50 stands for zero in the data rows.
What is the hidden score of each row? Scores go from 0 to 40, and 20 is about the middle. The score is a weighted sum of the row's numbers plus the product of two more (or one squared), each taken from its middle value.
[65 66 23 62 46 45 60 44 40 49 55 33 62 37 43 42 43 42 58 61 38 63 50 52
 58 44 59 52 37]: 14
[56 47 55 48 70 52 67 40 29 34 26 27 66 49 45 70 46 45 51 52 19 70 52 34
 47 47 49 60 36]: 22
[27 35 33 51 37 64 40 69 62 70 61 55 38 57 48 30 47 45 46 43 78 28 40 73
 54 51 65 56 49]: 22
[15 31 49 42 43 66 33 68 63 57 48 55 43 63 49 36 47 38 42 43 73 25 30 58
 49 62 64 74 60]: 26
[32 38 48 54 32 72 39 57 39 43 53 38 51 42 35 45 52 42 40 64 42 67 40 51
 48 51 62 39 53]: 20
[40 72 51 37 57 45 38 64 52 35 43 61 68 56 52 46 29 27 49 51 56 54 41 42
 63 63 34 67 59]: 22
[53 56 44 68 37 42 62 37 40 40 37 35 51 44 35 58 54 59 51 51 24 58 52 31
 36 31 63 64 36]: 20
[54 39 63 47 63 65 63 45 54 51 41 33 52 47 52 53 52 57 50 48 35 61 56 66
 49 43 49 38 38]: 20
[42 23 69 21 69 38 22 51 42 43 42 74 66 71 31 41 51 25 48 57 66 19  7 70
 72 80 37 50 91]: 19
[54 54 68 36 66 44 54 53 75 43 63 61 51 46 79 71 76 66 53 42 56 51 64 41
 44 58 24 36 53]: 18
[69 80 47 68 43 45 59 55 32 44 45 41 63 52 50 52 31 48 62 51 45 60 56 17
 40 38 45 62 48]: 28
[31 21 59 47 34 63 44 55 67 66 54 44 29 49 47 38 61 54 44 39 48 31 47 77
 42 49 73 43 50]: 20
[52 51 45 63 40 45 56 45 38 45 33 38 52 51 41 57 48 51 51 51 30 51 49 33
 37 40 64 62 40]: 20
[54 63 43 65 41 45 58 50 41 41 43 39 52 52 48 54 45 51 56 49 39 55 52 25
 41 37 54 63 48]: 23
[34 56 47 35 70 30 30 51 37 43 27 49 68 51 41 57 22 11 29 59 43 41 35 47
 73 60 38 62 62]: 12
[51 52 28 65 35 58 56 57 56 64 66 47 41 50 47 34 47 51 55 48 62 52 52 62
 49 42 62 53 45]: 20
[49 58 49 54 48 47 52 59 42 48 46 43 57 58 52 51 35 42 53 50 49 44 47 26
 43 45 51 72 50]: 24
[26 36 54 51 25 81 30 78 51 60 66 57 39 54 46 30 52 44 45 55 82 55 42 52
 43 55 59 42 65]: 33
[40 64 35 72 55 14 35 34 33 59 30 70 33 58 26 63 39 34 16 47 51 57 58 56
 50 32 41 40 62]: 12
[46 22 63 48 52 71 61 47 56 76 53 44 19 52 55 57 54 61 49 39 53 53 61 78
 40 46 68 36 38]: 23
[37 43 31 42 46 56 47 59 53 54 56 37 57 46 46 36 44 37 46 56 48 40 39 63
 66 51 64 60 42]: 16
[57 52 66 28 64 42 53 46 69 41 64 58 52 42 83 75 73 62 57 50 55 55 59 37
 47 61 25 36 48]: 17
[60 68 30 47 52 48 59 59 42 48 58 33 73 45 52 40 29 31 61 60 49 56 43 48
 65 51 47 58 45]: 20
[82 61 52 58 39 49 66 43 36 49 61 32 60 50 46 43 50 61 70 51 25 71 52 45
 47 39 53 40 46]: 16
[73 43 60 35 43 56 53 58 40 43 69 48 74 69 50 30 49 44 80 48 55 50 25 46
 55 67 47 50 72]: 25
[41 53 41 79 56  5 35 30 32 60 18 76 21 57 22 73 48 46  7 49 46 44 61 52
 39 28 44 39 59]: 14
[61 39 45 52 69 54 63 48 43 63 41 45 49 43 58 60 34 51 53 52 55 46 57 48
 55 45 49 50 33]: 17
[52 58 52 49 51 44 54 54 39 38 36 34 66 50 49 55 33 35 55 55 33 48 45 22
 49 49 47 70 47]: 24
[49 52 68 36 67 51 43 52 75 44 55 64 52 42 79 66 78 65 50 46 61 52 58 42
 49 57 27 37 54]: 16
[48 37 46 48 68 54 63 44 48 48 36 38 53 52 53 61 42 48 47 52 52 45 52 50
 52 48 49 54 36]: 23
[34 47 44 48 39 61 45 59 50 52 50 46 47 58 45 43 44 43 50 44 54 46 43 49
 49 50 59 67 53]: 23
[67 51 66 21 64 37 50 48 62 35 67 63 54 54 81 75 78 62 63 47 59 50 52 32
 50 68 23 44 55]: 25
[36 39 61 50 35 63 44 64 64 70 63 48 33 56 51 35 52 56 52 38 58 36 48 68
 41 49 67 47 54]: 19
[55 38 45 46 66 55 66 45 42 56 43 44 45 52 57 62 40 47 48 50 56 47 55 51
 53 45 53 52 36]: 24
[60 50 58 44 49 54 51 58 46 49 59 40 65 54 53 34 43 45 70 47 44 52 37 51
 55 57 54 48 60]: 16
[60 79 36 69 56 20 45 43 28 48 43 57 53 57 39 58 27 32 39 51 51 67 58 40
 52 36 39 46 59]: 15
[66 66 57 57 40 55 57 65 53 65 73 45 48 56 62 36 32 51 72 37 62 60 58 48
 48 40 53 44 55]: 20
[70 57 58 37 63 32 67 30 71 43 58 53 49 33 75 79 80 77 56 58 42 43 71 29
 43 52 26 28 36]: 19
[30 38 49 58 19 79 36 61 46 48 59 49 40 48 39 37 56 52 44 61 58 60 44 58
 40 49 65 39 55]: 26
[36 50 51 46 52 49 27 42 48 29 40 63 53 51 33 46 53 50 27 76 51 48 51 55
 47 53 37 36 54]: 22
[44 25 64 42 63 63 62 43 64 56 46 34 44 55 53 49 58 62 48 43 47 39 56 70
 44 47 56 43 42]: 23
[61 38 62 51 62 65 65 44 50 60 42 34 46 48 51 53 52 59 53 45 40 60 60 67
 48 44 57 33 42]: 20
[58 61 45 60 45 44 60 42 37 39 38 34 62 44 43 60 42 43 51 55 23 57 48 24
 44 39 54 64 42]: 17
[50 63 52 51 32 73 42 74 31 39 69 47 68 56 50 36 33 41 61 64 66 73 40 34
 51 53 44 41 66]: 27
[59 60 41 68 38 43 63 39 31 42 34 33 54 42 36 60 51 58 51 58 19 63 54 30
 36 33 63 63 36]: 20
[40 25 55 37 67 51 60 46 53 52 30 40 42 64 51 72 45 46 40 48 50 24 52 45
 40 53 56 64 38]: 29
[52 63 45 46 55 59 46 51 46 39 46 55 54 47 55 45 38 52 59 51 50 56 57 46
 49 58 55 60 43]: 21
[36 23 48 37 68 55 59 47 60 54 41 41 47 62 55 59 44 46 40 47 60 20 55 55
 50 53 53 61 37]: 26
[38 39 28 65 32 58 49 55 58 69 61 47 32 48 42 34 55 55 45 48 59 45 50 70
 49 41 72 50 43]: 16
[48 27 65 26 65 31 27 45 42 43 35 67 63 68 33 42 47 28 44 56 52 28 15 69
 72 74 43 42 85]: 14
[73 75 24 67 36 51 66 53 39 56 68 39 55 49 49 39 33 48 63 50 51 74 56 48
 54 35 53 49 40]: 20
[52 60 44 65 41 47 56 45 38 43 41 35 55 49 44 55 44 52 52 52 27 56 56 30
 44 41 59 66 45]: 13
[26 31 51 58 18 78 37 62 48 54 60 50 33 47 35 36 61 52 41 60 58 59 44 60
 42 47 71 39 58]: 23
[35 41 46 65 15 77 41 63 44 52 65 49 33 49 36 37 59 62 43 56 58 68 51 56
 33 41 69 38 54]: 29
[65 45 35 52 70 57 67 47 49 62 50 38 55 45 52 50 39 48 52 54 54 61 56 63
 61 44 54 47 32]: 18
[55 74 56 50 56 54 44 43 26 26 31 42 61 42 46 57 42 47 60 57 24 77 57 32
 44 51 57 71 42]: 26
[47 49 44 67 37 45 59 37 38 42 32 33 49 43 37 59 53 60 47 53 21 55 50 35
 38 36 62 59 36]: 17
[61 66 41 65 21 71 52 64 30 43 69 41 56 46 43 40 45 49 56 62 50 86 51 38
 43 38 52 32 52]: 28
[43 64 38 64 50 30 35 53 45 59 45 69 39 68 40 50 28 36 32 39 68 50 55 49
 50 37 39 48 67]: 19
[78 53 63 29 61 33 61 35 66 31 66 60 57 50 73 74 84 73 63 52 52 43 59 28
 48 60 23 34 50]: 22
[42 48 69 36 69 43 48 42 71 51 44 62 49 16 73 73 73 65 41 58 50 43 54 49
 59 62 32 37 44]: 9
[37  9 72 16 78 19 11 42 39 43 29 88 66 81 20 44 57 16 32 58 68  7  0 78
 83 88 33 45 99]: 14
[31 58 47 49 46 49 39 57 55 40 48 65 48 53 42 46 45 41 39 43 56 48 48 51
 52 53 45 63 55]: 25
[51  2 74  7 81 20  9 43 30 25 32 95 82 84 17 36 61 15 46 62 73  6  0 72
 91 99 29 46 99]: 22
[54 53 69 39 64 49 50 50 75 45 62 61 54 42 81 67 80 71 50 43 60 50 64 41
 46 56 22 38 53]: 18
[32 34 79 23 71 62 31 60 69 54 42 67 49 26 77 67 78 43 47 50 59 53 44 54
 58 81 33 40 56]: 12
[33 38 75 44 70 59 41 50 76 55 40 63 48 21 66 63 84 70 39 51 56 45 53 54
 56 61 29 32 50]: 17
[35 50 41 55 41 58 46 53 48 45 44 40 53 51 42 45 46 42 47 46 42 49 41 50
 49 49 59 62 50]: 20
[57 58 66 52 56 60 44 51 63 52 52 55 49 42 56 32 49 67 61 50 48 49 58 62
 46 49 47 45 45]: 14
[63 68 27 65 36 51 61 60 45 56 68 40 56 48 51 39 37 49 59 47 57 63 51 50
 56 39 56 53 44]: 21
[56 50 56 49 77 50 62 47 41 36 26 34 64 49 50 70 40 48 49 57 37 49 52 34
 52 46 41 57 36]: 23
[48 66 32 74 57  6 37 30 29 57 30 67 32 57 24 69 41 36 15 48 45 60 63 56
 51 29 40 33 60]: 11
[66 71 42 66 42 40 62 46 33 36 42 30 62 51 45 58 42 52 62 52 21 65 53 19
 43 37 51 59 42]: 17
[38 49 45 42 54 47 37 57 43 49 36 49 59 50 47 46 39 23 42 52 48 37 37 47
 60 52 49 68 56]: 20
[42 59 35 41 52 62 40 50 58 35 51 51 57 54 48 32 49 52 55 50 52 47 54 67
 52 60 57 63 40]: 32
[49 43 57 50 38 59 53 48 57 58 57 37 44 49 49 40 53 52 56 47 38 48 48 60
 46 45 62 47 49]: 15
[42 57 41 80 58  6 38 32 29 63 23 77 24 61 22 71 43 40 10 48 48 47 64 46
 41 27 46 38 64]: 12
[67 76 43 74 38 40 67 45 33 40 47 35 57 51 43 58 40 56 58 50 25 67 59 22
 35 31 53 59 40]: 18
[46 63 42 62 37 59 50 68 46 52 65 51 48 64 54 39 35 43 61 39 69 57 53 39
 45 46 54 65 57]: 24
[52 56 29 64 32 58 55 67 58 72 75 53 37 56 51 29 43 56 58 40 77 51 56 62
 49 42 60 55 47]: 25
[80 28 64 25 47 55 43 52 30 27 60 58 88 74 36 27 64 47 87 56 57 41  1 51
 66 87 42 59 89]: 31
[55 37 53 48 67 57 65 45 35 61 32 45 39 54 52 70 42 45 48 52 47 52 54 40
 46 49 54 59 33]: 22
[48 52 44 69 35 49 54 48 44 50 45 44 39 51 41 55 53 58 50 47 36 48 55 38
 36 36 69 62 45]: 17
[16 40 53 57 60 19 20 50 50 68 26 83 21 70 36 61 36 33 13 39 79 20 50 55
 42 45 40 55 74]: 20
[61 39 61 36 53 42 46 46 41 45 48 51 65 59 40 41 51 42 58 51 46 44 26 60
 61 61 49 45 69]: 20
[61 60 22 64 35 49 59 44 43 52 54 32 53 36 41 41 47 49 53 60 37 65 51 57
 52 37 64 50 34]: 19
[80 25 72  5 64 41 48 44 58 18 67 80 75 69 67 63 93 64 79 51 73 34 19 31
 61 99 23 49 81]: 33
[53 45 56 48 74 51 63 39 37 33 23 31 66 51 48 70 44 42 47 52 26 59 53 36
 46 47 44 62 35]: 23
[44 47 29 52 42 55 52 56 55 61 59 41 51 47 44 34 44 41 54 54 56 45 47 63
 60 49 65 55 46]: 16
[49 48 68 37 66 48 52 46 74 50 51 59 51 33 75 70 80 70 47 53 51 44 57 41
 51 57 31 36 48]: 17
[47 47 58 53 35 61 49 61 63 65 66 45 39 56 56 37 45 53 54 41 60 43 56 59
 42 48 56 42 54]: 20
[60 10 71  9 79 22 12 46 24 26 35 91 89 88 20 35 60 19 57 62 71 11  0 69
 90 99 27 50 99]: 22
[73 16 73  9 64 41 29 53 29 23 53 79 90 86 29 30 60 29 80 60 70 26  0 57
 85 99 34 58 99]: 26
[52 69 51 54 52 35 49 45 43 31 30 51 59 40 39 60 43 41 44 55 25 51 50 32
 49 45 40 64 45]: 20
[32 42 76 36 72 56 44 54 73 51 42 67 49 21 73 65 74 62 36 46 61 47 46 56
 60 71 30 45 48]: 17
[70 57 59 38 62 34 66 31 70 44 55 50 49 37 75 80 79 75 52 57 42 47 73 28
 41 45 26 29 35]: 23
[42 14 66 42 67 64 59 51 75 69 50 48 35 62 57 50 55 63 46 42 68 17 52 72
 45 52 54 41 44]: 23
[33 39 75 43 67 62 40 56 77 51 45 67 49 28 70 62 83 70 43 44 62 47 52 52
 53 60 27 38 57]: 18
[55 66 35 49 52 58 45 52 48 40 55 49 61 47 51 33 40 54 60 52 49 65 57 62
 57 55 53 57 42]: 21
[52 61 47 55 31 68 50 58 30 38 61 30 70 45 41 42 39 40 52 67 38 80 46 36
 49 47 51 37 50]: 21
[37 46 35 47 45 63 45 73 61 66 70 51 46 63 57 27 36 36 54 47 81 38 43 61
 61 52 56 63 53]: 22
[46 62 57 45 60 50 40 51 42 30 35 51 58 52 53 51 40 53 58 54 42 43 55 32
 43 58 51 69 44]: 19
[55 62 49 46 56 57 45 52 49 43 49 54 52 48 56 44 38 52 58 54 57 50 58 45
 50 58 50 64 43]: 23
[65 52 31 51 33 62 37 26 25 56 44 45 56 51 42 50 95 42 45 47 40 50 54 46
 56 28 77 37 37]: 32
[46 58 67 44 65 47 52 50 79 41 59 65 53 42 76 63 70 70 42 42 63 50 58 44
 49 56 21 43 51]: 19
[52 54 45 69 36 44 57 46 45 49 40 44 45 55 37 53 48 55 49 48 38 53 56 34
 31 35 60 63 43]: 24
[74 54 51 55 42 46 60 35 39 42 49 30 62 46 39 48 54 54 65 54 19 66 43 54
 51 45 56 40 48]: 13
[32 55 47 69 65  6 29 46 40 63 24 82 30 67 34 65 30 33 14 46 69 30 57 46
 43 35 32 47 73]: 21
[41 30 51 43 64 51 63 43 39 50 31 38 39 59 50 72 49 47 41 48 42 45 55 45
 40 53 62 62 38]: 29
[57 43 46 49 72 52 65 46 43 52 35 37 59 48 54 61 36 44 50 53 47 55 52 46
 55 49 48 53 35]: 20
[39 41 76 22 71 57 40 55 70 55 48 67 45 32 80 70 76 55 46 48 59 53 52 48
 57 68 31 39 53]: 16
[49 52 48 59 43 47 52 49 41 41 36 39 52 47 44 54 44 50 50 52 33 49 46 34
 43 43 60 65 45]: 20
[42 43 26 69 27 60 57 54 58 69 65 50 28 53 43 33 55 59 47 41 65 49 54 70
 44 37 73 49 42]: 23
[37 38 47 60 36 53 49 44 49 48 39 41 38 51 39 52 61 54 41 48 34 39 48 41
 38 43 71 65 46]: 20
[81 29 65 24 47 57 47 57 34 28 71 60 89 80 39 22 60 43 94 51 60 39  6 48
 66 89 44 58 87]: 28
[67 77 46 61 49 41 57 55 35 39 48 38 68 55 52 57 28 42 60 52 40 59 51 16
 47 40 45 64 50]: 19
[43 39 55 61 28 63 55 51 59 68 61 41 24 50 45 39 62 67 55 36 43 49 60 68
 33 36 70 40 45]: 19
[41 47 32 47 48 55 48 62 52 56 60 41 56 46 51 34 37 33 52 56 57 40 41 60
 66 54 55 62 48]: 16
[45 29 54 43 68 52 64 48 46 56 35 43 39 54 55 72 42 47 46 52 56 30 54 42
 42 48 53 63 39]: 28
[38 54 45 50 44 56 46 69 50 51 58 49 52 62 51 41 34 39 54 43 66 44 46 46
 49 54 57 65 57]: 25
[65 61 53 58 38 49 62 45 46 58 63 33 49 48 51 43 47 59 58 47 30 66 56 50
 41 34 57 37 44]: 16
[29 45 45 58 36 64 43 74 61 64 57 59 38 67 52 39 43 48 49 36 80 39 47 55
 43 50 63 67 59]: 26
[32 43 53 49 49 48 41 58 49 47 39 45 55 57 50 51 38 36 48 51 48 34 40 35
 51 52 56 73 52]: 14
[58 64 45 67 38 42 59 50 37 45 44 40 54 54 46 53 41 52 59 49 38 57 54 25
 42 37 58 61 44]: 20
[47 50 66 45 51 63 46 50 59 54 57 57 40 50 57 36 51 68 59 43 51 48 62 67
 42 54 59 40 47]: 15
[43 44 32 47 49 54 50 52 52 57 53 38 55 46 42 36 46 35 52 59 45 44 42 66
 67 50 61 57 42]: 11
[39 44 33 48 38 62 48 63 60 69 64 49 41 53 51 30 45 45 51 48 70 36 41 68
 57 50 65 61 47]: 22
[56 72 46 51 52 59 45 47 33 29 36 46 64 42 46 46 49 46 59 54 31 73 56 44
 43 58 52 65 42]: 32
[77 79 25 64 43 48 66 52 37 48 66 31 67 45 51 37 29 42 68 56 43 74 59 43
 54 39 48 50 42]: 19
[59 49 55 55 73 54 65 45 31 46 32 39 56 46 52 71 37 46 51 53 41 57 56 35
 48 47 48 56 35]: 20
[55 65 32 52 44 54 55 63 50 58 64 38 63 51 53 33 33 36 58 52 60 54 48 53
 60 49 51 57 48]: 22
[65 62 24 60 41 47 68 39 38 48 55 27 62 36 42 43 43 45 55 59 26 66 50 52
 60 42 60 52 36]: 14
[38 36 57 52 34 61 48 52 60 65 56 42 34 52 49 37 55 58 51 41 47 39 48 69
 39 41 69 45 49]: 18
[36 42 34 51 38 61 48 60 57 67 58 48 44 54 46 31 45 47 49 52 62 40 44 68
 56 50 64 57 49]: 18
[68 70 45 70 42 41 60 50 31 44 49 36 58 55 49 56 36 52 60 54 38 61 56 20
 41 35 50 58 46]: 18
[55 61 35 58 39 49 58 41 43 37 44 32 60 47 39 50 48 45 53 53 26 65 52 43
 47 42 61 56 40]: 19
[82 35 62 32 40 55 51 49 34 30 65 49 85 73 37 28 63 51 88 51 47 48 14 46
 60 79 46 53 79]: 26
[56 67 42 72 55 14 45 35 32 53 30 63 35 57 33 68 37 43 24 47 48 56 61 38
 42 32 41 47 61]: 21
[38 48 73 39 67 58 35 59 79 51 54 68 53 43 77 58 78 68 45 41 66 55 59 48
 51 57 21 42 58]: 16
[26 43 38 71 42 38 34 42 49 63 36 69 18 59 29 53 55 53 19 40 61 44 58 68
 39 37 60 43 61]: 20
[58 70 37 51 55 57 47 53 50 33 51 47 63 43 51 29 43 54 59 58 49 62 57 58
 55 57 49 60 40]: 24
[34 40 47 55 25 74 41 55 36 43 56 40 51 43 35 45 54 43 43 69 41 70 44 49
 45 45 63 39 49]: 21
[73 71 22 69 36 47 68 45 37 53 63 33 51 44 44 40 43 50 61 53 39 71 58 51
 54 35 61 43 37]: 17
[60 59 63 41 65 34 62 30 74 40 53 53 51 34 76 74 73 75 45 55 46 45 67 36
 52 55 27 34 39]: 13
[52 49 56 58 34 60 55 55 60 71 66 46 33 59 51 39 52 64 58 38 57 49 58 60
 36 40 62 43 51]: 21
[35 60 47 51 45 46 40 54 53 41 47 61 47 52 42 47 48 42 42 44 50 49 50 52
 51 56 51 59 52]: 22
[45 51 68 41 68 48 47 47 73 45 53 63 52 32 75 66 70 67 42 47 60 50 56 47
 54 61 27 43 47]: 15
[35 48 55 50 47 53 46 64 45 51 44 50 55 58 50 48 32 36 52 45 55 32 43 32
 48 51 55 69 56]: 20
[48 66 57 46 56 36 45 50 44 30 35 56 59 45 41 58 41 36 42 54 36 49 52 32
 51 54 40 69 51]: 24
[47 54 68 39 68 44 51 42 70 44 47 60 49 35 74 69 71 69 44 53 56 45 55 46
 54 61 29 40 44]: 15
[72 76 43 65 47 38 60 55 34 44 53 41 60 57 49 56 27 48 58 46 46 62 58 17
 42 35 44 57 50]: 26
[40 44 73 30 71 52 44 48 69 52 47 65 48 27 75 70 69 56 39 53 57 47 48 51
 63 71 33 44 48]: 11
[50 46 54 62 30 61 56 52 59 70 64 45 33 53 49 38 56 66 55 38 51 49 58 64
 35 39 64 39 50]: 19
[33 46 46 35 50 56 39 51 59 44 49 58 38 63 54 43 48 52 54 47 61 29 53 55
 37 64 64 69 46]: 32
[41 61 45 74 61  4 33 37 30 59 24 76 26 64 28 71 38 36 12 45 56 44 64 44
 43 32 40 42 68]: 15
[48 51 49 59 43 48 52 45 40 40 37 36 54 44 43 58 50 47 49 55 29 46 44 35
 44 45 61 66 42]: 19
[29 51 49 69 62 14 26 44 42 69 24 85 19 66 27 66 38 38  7 43 70 31 55 52
 44 33 40 45 70]: 20
[29 57 60 22 33 54 59 50 67 55 75 53 38 49 51 45 24 51 77 36 64 24 37 74
 50 39 66 30 72]: 19
[47 43 57 52 34 62 52 62 62 67 68 51 34 58 55 34 48 59 54 35 63 47 55 64
 47 46 60 44 55]: 23
[55 59 45 60 42 42 58 42 35 39 38 33 58 46 40 59 50 50 50 57 20 55 49 30
 41 36 57 64 40]: 18
[49 48 26 58 36 53 55 48 47 57 53 36 45 41 38 37 54 48 47 54 39 53 50 65
 54 41 68 51 35]: 19
[64 53 63 40 66 38 59 34 70 46 49 56 51 33 75 77 79 75 45 55 46 46 69 36
 47 52 26 28 39]: 18
[98 43 60 35 39 50 59 49 29 26 71 51 87 72 37 29 63 60 99 53 46 60 18 42
 59 75 49 49 76]: 27
[43 47 47 55 27 69 47 48 28 34 50 32 60 39 31 47 55 41 45 72 28 75 41 44
 50 47 62 34 47]: 19
[49 56 67 42 67 47 51 46 74 41 59 63 51 42 79 64 70 65 42 44 63 50 56 43
 53 59 25 43 48]: 17
[43 34 57 44 71 51 63 46 43 40 32 35 55 61 52 69 43 45 45 52 40 39 50 39
 45 46 51 66 38]: 24
[47 50 67 29 71 44 50 42 67 50 48 62 47 29 76 74 69 59 45 54 54 49 57 45
 60 67 31 43 47]: 12
[57 49 63 41 64 43 55 32 72 51 48 56 49 24 71 76 82 74 45 58 42 41 63 40
 51 54 30 27 39]: 9
[46 20 64 42 61 65 63 49 69 77 54 48 28 55 61 52 51 61 45 42 65 23 58 73
 45 48 55 35 41]: 22
[62 66 58 57 36 59 57 66 55 66 76 46 45 66 62 34 35 52 70 35 66 54 57 48
 43 42 52 46 56]: 22
[37 44 74 39 70 53 47 47 78 51 44 68 48 22 69 65 74 66 31 50 58 47 47 54
 61 68 32 41 47]: 15
[32 35 31 54 37 61 47 57 61 65 58 45 37 44 42 32 55 45 40 48 61 38 45 75
 54 46 68 57 44]: 25
[43 50 50 53 52 47 52 49 41 40 35 36 61 49 47 53 42 39 52 51 33 44 45 32
 51 46 55 67 48]: 15
[31 43 45 78 50  9 32 30 39 68 17 80 11 63 20 68 47 48  6 41 56 39 64 58
 35 27 51 39 65]: 17
[44 42 53 60 30 63 52 55 58 77 59 45 27 51 48 38 55 61 56 35 51 48 56 67
 34 37 72 45 50]: 19
[67 76 58 57 46 45 51 56 56 52 63 54 45 50 53 41 40 52 56 42 46 65 64 52
 44 49 41 42 50]: 19
[36 45 56 51 46 54 41 64 51 49 42 48 51 56 50 50 37 41 49 48 59 28 40 38
 48 51 55 73 53]: 23
[58 50 66 22 65 44 51 45 68 43 60 61 52 44 82 74 77 60 52 50 58 52 49 35
 50 67 27 38 52]: 21
[44 64 35 56 42 51 48 63 64 62 68 70 42 50 50 32 40 42 45 44 77 47 55 64
 58 56 47 55 52]: 22
[55 48 64 42 46 60 49 65 50 50 66 46 64 62 58 33 42 43 73 49 56 46 42 53
 59 59 45 52 62]: 14
[42 48 53 38 43 67 31 70 30 34 58 54 76 58 42 37 40 28 52 70 65 62 28 42
 63 68 41 45 75]: 24
[69 77 30 52 50 47 61 62 41 55 67 37 72 51 58 39 22 33 71 56 54 67 47 40
 66 51 41 56 47]: 16
